In the data rows, the value 128 means zero.
Here are some points, one per row:
np.array([126, 98, 100, 142, 132, 92, 58, 75, 121, 130, 99, 136, 65, 101, 119, 123, 116, 159,
          112, 136, 112, 128, 92, 78, 165, 115, 99, 75, 115, 198, 193, 147])
np.array([115, 144, 137, 136, 112, 92, 172, 135, 137, 98, 128, 82, 186, 124, 162, 164, 119, 73,
          151, 76, 132, 143, 148, 174, 88, 126, 172, 132, 94, 197, 171, 161])
np.array([172, 76, 120, 114, 97, 127, 99, 84, 161, 134, 94, 112, 64, 143, 106, 89, 80, 177,
          70, 108, 142, 152, 106, 169, 85, 114, 159, 133, 83, 136, 135, 93])
np.array([178, 165, 140, 107, 117, 145, 98, 129, 89, 120, 118, 81, 146, 115, 80, 125, 138, 155,
          124, 144, 139, 135, 131, 153, 112, 129, 95, 95, 153, 138, 126, 117])
np.array([119, 117, 203, 63, 165, 132, 156, 189, 133, 138, 143, 128, 199, 123, 90, 141, 154, 134,
          121, 143, 130, 147, 145, 151, 119, 127, 131, 128, 156, 165, 120, 152])
np.array([121, 102, 160, 168, 98, 116, 133, 119, 75, 113, 129, 127, 126, 137, 155, 118, 121, 164,
          144, 168, 158, 142, 120, 167, 99, 121, 182, 203, 170, 164, 124, 197])
np.array([108, 179, 120, 165, 121, 143, 164, 116, 130, 128, 142, 156, 80, 116, 157, 154, 130, 95,
          136, 136, 132, 163, 176, 161, 124, 123, 97, 116, 55, 82, 111, 86])
np.array([130, 109, 133, 90, 127, 123, 80, 96, 134, 178, 167, 126, 199, 141, 70, 73, 104, 183,
          68, 115, 119, 116, 95, 69, 192, 137, 113, 112, 125, 90, 162, 106])
np.array([112, 141, 67, 145, 103, 129, 115, 137, 111, 119, 101, 157, 91, 141, 104, 155, 151, 84,
          142, 109, 119, 130, 79, 62, 205, 147, 126, 121, 120, 168, 137, 171])
np.array([182, 96, 119, 80, 122, 98, 70, 144, 120, 134, 178, 187, 166, 163, 137, 153, 139, 99,
          163, 152, 149, 112, 144, 144, 88, 147, 171, 170, 136, 124, 99, 129])
np.array([90, 103, 107, 118, 146, 89, 79, 93, 149, 100, 124, 66, 124, 130, 155, 100, 128, 135,
          126, 162, 116, 122, 144, 169, 102, 121, 65, 117, 138, 81, 137, 131])
np.array([127, 166, 102, 148, 142, 149, 121, 171, 102, 119, 98, 212, 134, 135, 72, 95, 111, 185,
          70, 115, 144, 120, 131, 149, 109, 125, 100, 95, 167, 85, 142, 86])
np.array([148, 168, 162, 111, 146, 158, 123, 76, 135, 122, 109, 109, 59, 137, 96, 132, 149, 115,
          137, 151, 161, 148, 147, 171, 132, 149, 144, 133, 133, 76, 127, 87])
np.array([141, 110, 114, 142, 65, 148, 116, 92, 101, 111, 141, 102, 153, 133, 142, 157, 132, 83,
          150, 136, 113, 124, 155, 171, 52, 93, 167, 129, 104, 130, 137, 84])
np.array([150, 163, 119, 126, 124, 108, 124, 119, 179, 109, 131, 85, 56, 153, 101, 102, 103, 163,
          107, 164, 145, 117, 139, 138, 84, 142, 180, 174, 166, 104, 175, 170])
np.array([110, 162, 100, 177, 119, 138, 130, 162, 131, 93, 135, 85, 119, 150, 138, 47, 100, 198,
          68, 110, 119, 131, 92, 78, 183, 154, 85, 133, 155, 128, 108, 142])
np.array([125, 128, 159, 108, 194, 77, 86, 187, 129, 153, 118, 132, 125, 147, 128, 147, 140, 118,
          149, 169, 163, 136, 165, 159, 102, 171, 127, 129, 180, 122, 191, 157])
np.array([127, 109, 202, 91, 143, 130, 157, 124, 181, 160, 92, 153, 141, 116, 176, 139, 153, 101,
          158, 103, 88, 126, 89, 68, 169, 144, 80, 128, 165, 85, 93, 103])
np.array([74, 192, 135, 131, 151, 78, 155, 71, 137, 118, 111, 118, 59, 141, 75, 103, 121, 153,
          116, 138, 133, 112, 160, 155, 110, 122, 82, 91, 112, 160, 140, 123])
np.array([137, 128, 109, 110, 124, 113, 84, 137, 137, 131, 62, 163, 84, 126, 160, 94, 137, 125,
          139, 157, 116, 128, 146, 156, 100, 112, 149, 182, 113, 145, 81, 173])
np.array([109, 119, 67, 164, 98, 137, 111, 152, 130, 154, 114, 200, 140, 108, 188, 136, 140, 92,
          157, 83, 135, 132, 133, 156, 103, 132, 100, 141, 183, 82, 135, 139])
np.array([141, 131, 102, 149, 114, 139, 128, 133, 115, 109, 135, 78, 73, 113, 190, 142, 149, 89,
          158, 72, 135, 129, 173, 162, 115, 136, 112, 149, 147, 123, 54, 125])
np.array([122, 174, 103, 146, 125, 143, 122, 168, 103, 141, 165, 137, 128, 119, 90, 141, 155, 141,
          131, 148, 141, 142, 111, 153, 123, 130, 144, 139, 155, 139, 128, 143])
np.array([159, 111, 126, 143, 70, 148, 174, 134, 89, 90, 100, 176, 107, 111, 111, 115, 117, 163,
          113, 147, 82, 73, 130, 94, 143, 104, 159, 121, 129, 117, 147, 90])
np.array([139, 89, 68, 132, 118, 126, 90, 148, 125, 156, 110, 142, 165, 141, 127, 157, 140, 115,
          157, 172, 150, 123, 94, 65, 179, 172, 169, 162, 169, 166, 118, 167])
np.array([133, 145, 150, 127, 151, 130, 111, 136, 137, 84, 145, 111, 129, 105, 145, 90, 121, 152,
          117, 152, 98, 128, 143, 149, 100, 108, 112, 155, 157, 160, 93, 176])
np.array([140, 123, 111, 136, 170, 142, 142, 112, 127, 135, 136, 92, 116, 178, 169, 156, 112, 78,
          168, 74, 129, 80, 104, 86, 186, 136, 147, 145, 151, 133, 141, 146])
np.array([114, 118, 115, 153, 128, 89, 168, 115, 144, 138, 142, 132, 236, 110, 141, 172, 144, 99,
          156, 131, 100, 156, 86, 98, 152, 128, 149, 116, 129, 124, 158, 103])
np.array([116, 121, 79, 157, 135, 123, 101, 105, 103, 168, 117, 72, 120, 143, 135, 169, 149, 101,
          163, 154, 181, 54, 106, 50, 124, 153, 86, 105, 166, 110, 162, 123])
np.array([126, 168, 151, 143, 94, 167, 138, 94, 137, 140, 129, 154, 102, 124, 157, 150, 133, 100,
          134, 149, 114, 146, 133, 142, 121, 113, 114, 111, 53, 157, 86, 143])
np.array([118, 130, 131, 145, 126, 93, 148, 108, 149, 133, 107, 102, 62, 106, 124, 127, 124, 139,
          133, 151, 120, 128, 89, 85, 160, 108, 143, 99, 114, 161, 136, 97])
np.array([136, 165, 165, 141, 107, 182, 137, 166, 148, 102, 206, 129, 185, 109, 150, 138, 131, 106,
          138, 156, 144, 98, 89, 62, 162, 133, 103, 109, 50, 162, 133, 164])
np.array([133, 74, 110, 161, 144, 191, 162, 160, 78, 125, 119, 180, 93, 111, 149, 173, 133, 78,
          158, 82, 114, 154, 122, 166, 79, 105, 154, 123, 124, 120, 140, 92])
np.array([163, 165, 133, 116, 123, 145, 102, 87, 117, 120, 115, 107, 70, 128, 62, 99, 115, 191,
          75, 106, 121, 152, 151, 148, 106, 132, 166, 149, 134, 138, 54, 105])
np.array([79, 151, 96, 120, 135, 41, 157, 204, 165, 166, 160, 158, 190, 139, 74, 89, 105, 177,
          92, 130, 144, 131, 127, 165, 110, 125, 125, 117, 105, 94, 93, 81])
np.array([134, 142, 119, 144, 89, 147, 105, 117, 177, 166, 127, 108, 177, 129, 186, 132, 130, 88,
          152, 94, 75, 78, 128, 95, 165, 128, 132, 166, 129, 86, 89, 121])
np.array([134, 132, 122, 154, 127, 179, 160, 107, 119, 181, 157, 169, 147, 101, 117, 86, 105, 185,
          81, 152, 121, 152, 177, 148, 129, 114, 73, 80, 84, 123, 142, 148])
np.array([111, 158, 166, 146, 138, 162, 108, 131, 132, 97, 106, 138, 144, 106, 171, 156, 139, 96,
          146, 67, 124, 153, 147, 143, 112, 113, 140, 126, 81, 69, 95, 104])
np.array([112, 34, 78, 185, 158, 232, 181, 132, 151, 161, 91, 149, 179, 120, 124, 148, 142, 120,
          145, 143, 132, 167, 143, 169, 90, 115, 125, 99, 121, 194, 177, 153])
np.array([60, 166, 100, 151, 161, 76, 157, 133, 95, 109, 190, 91, 167, 137, 68, 85, 110, 190,
          61, 103, 133, 130, 86, 66, 195, 143, 152, 138, 141, 88, 71, 75])
np.array([131, 118, 205, 81, 143, 136, 181, 175, 142, 111, 118, 130, 132, 116, 150, 146, 130, 99,
          137, 153, 59, 79, 138, 72, 181, 100, 105, 110, 58, 71, 112, 97])
np.array([143, 60, 196, 56, 138, 121, 192, 109, 100, 76, 164, 120, 168, 131, 148, 154, 130, 91,
          156, 130, 132, 194, 124, 181, 91, 122, 133, 114, 113, 113, 165, 87])
np.array([121, 46, 198, 29, 177, 73, 149, 89, 126, 132, 113, 112, 60, 131, 101, 106, 117, 165,
          107, 151, 165, 118, 160, 139, 107, 162, 148, 148, 166, 174, 135, 187])
np.array([165, 135, 133, 79, 116, 126, 88, 158, 131, 130, 142, 128, 168, 145, 135, 155, 134, 82,
          145, 44, 153, 101, 133, 97, 181, 101, 116, 115, 132, 149, 161, 150])
Along one direction, these points spread out more than along any other. Where along it does each point below lie, from 0 to 99? The average is 50, and the first point in the table lies past the average. One standard deviation of the points above along it is 16.
np.array([140, 123, 111, 136, 170, 142, 142, 112, 127, 135, 136, 92, 116, 178, 169, 156, 112, 78,
          168, 74, 129, 80, 104, 86, 186, 136, 147, 145, 151, 133, 141, 146]) 36
np.array([163, 165, 133, 116, 123, 145, 102, 87, 117, 120, 115, 107, 70, 128, 62, 99, 115, 191,
          75, 106, 121, 152, 151, 148, 106, 132, 166, 149, 134, 138, 54, 105]) 77
np.array([136, 165, 165, 141, 107, 182, 137, 166, 148, 102, 206, 129, 185, 109, 150, 138, 131, 106,
          138, 156, 144, 98, 89, 62, 162, 133, 103, 109, 50, 162, 133, 164]) 38
np.array([122, 174, 103, 146, 125, 143, 122, 168, 103, 141, 165, 137, 128, 119, 90, 141, 155, 141,
          131, 148, 141, 142, 111, 153, 123, 130, 144, 139, 155, 139, 128, 143]) 54
np.array([114, 118, 115, 153, 128, 89, 168, 115, 144, 138, 142, 132, 236, 110, 141, 172, 144, 99,
          156, 131, 100, 156, 86, 98, 152, 128, 149, 116, 129, 124, 158, 103]) 33
np.array([137, 128, 109, 110, 124, 113, 84, 137, 137, 131, 62, 163, 84, 126, 160, 94, 137, 125,
          139, 157, 116, 128, 146, 156, 100, 112, 149, 182, 113, 145, 81, 173]) 50
np.array([178, 165, 140, 107, 117, 145, 98, 129, 89, 120, 118, 81, 146, 115, 80, 125, 138, 155,
          124, 144, 139, 135, 131, 153, 112, 129, 95, 95, 153, 138, 126, 117]) 60
np.array([127, 166, 102, 148, 142, 149, 121, 171, 102, 119, 98, 212, 134, 135, 72, 95, 111, 185,
          70, 115, 144, 120, 131, 149, 109, 125, 100, 95, 167, 85, 142, 86]) 71
np.array([119, 117, 203, 63, 165, 132, 156, 189, 133, 138, 143, 128, 199, 123, 90, 141, 154, 134,
          121, 143, 130, 147, 145, 151, 119, 127, 131, 128, 156, 165, 120, 152]) 47
np.array([121, 46, 198, 29, 177, 73, 149, 89, 126, 132, 113, 112, 60, 131, 101, 106, 117, 165,
          107, 151, 165, 118, 160, 139, 107, 162, 148, 148, 166, 174, 135, 187]) 68
np.array([130, 109, 133, 90, 127, 123, 80, 96, 134, 178, 167, 126, 199, 141, 70, 73, 104, 183,
          68, 115, 119, 116, 95, 69, 192, 137, 113, 112, 125, 90, 162, 106]) 75
np.array([90, 103, 107, 118, 146, 89, 79, 93, 149, 100, 124, 66, 124, 130, 155, 100, 128, 135,
          126, 162, 116, 122, 144, 169, 102, 121, 65, 117, 138, 81, 137, 131]) 58
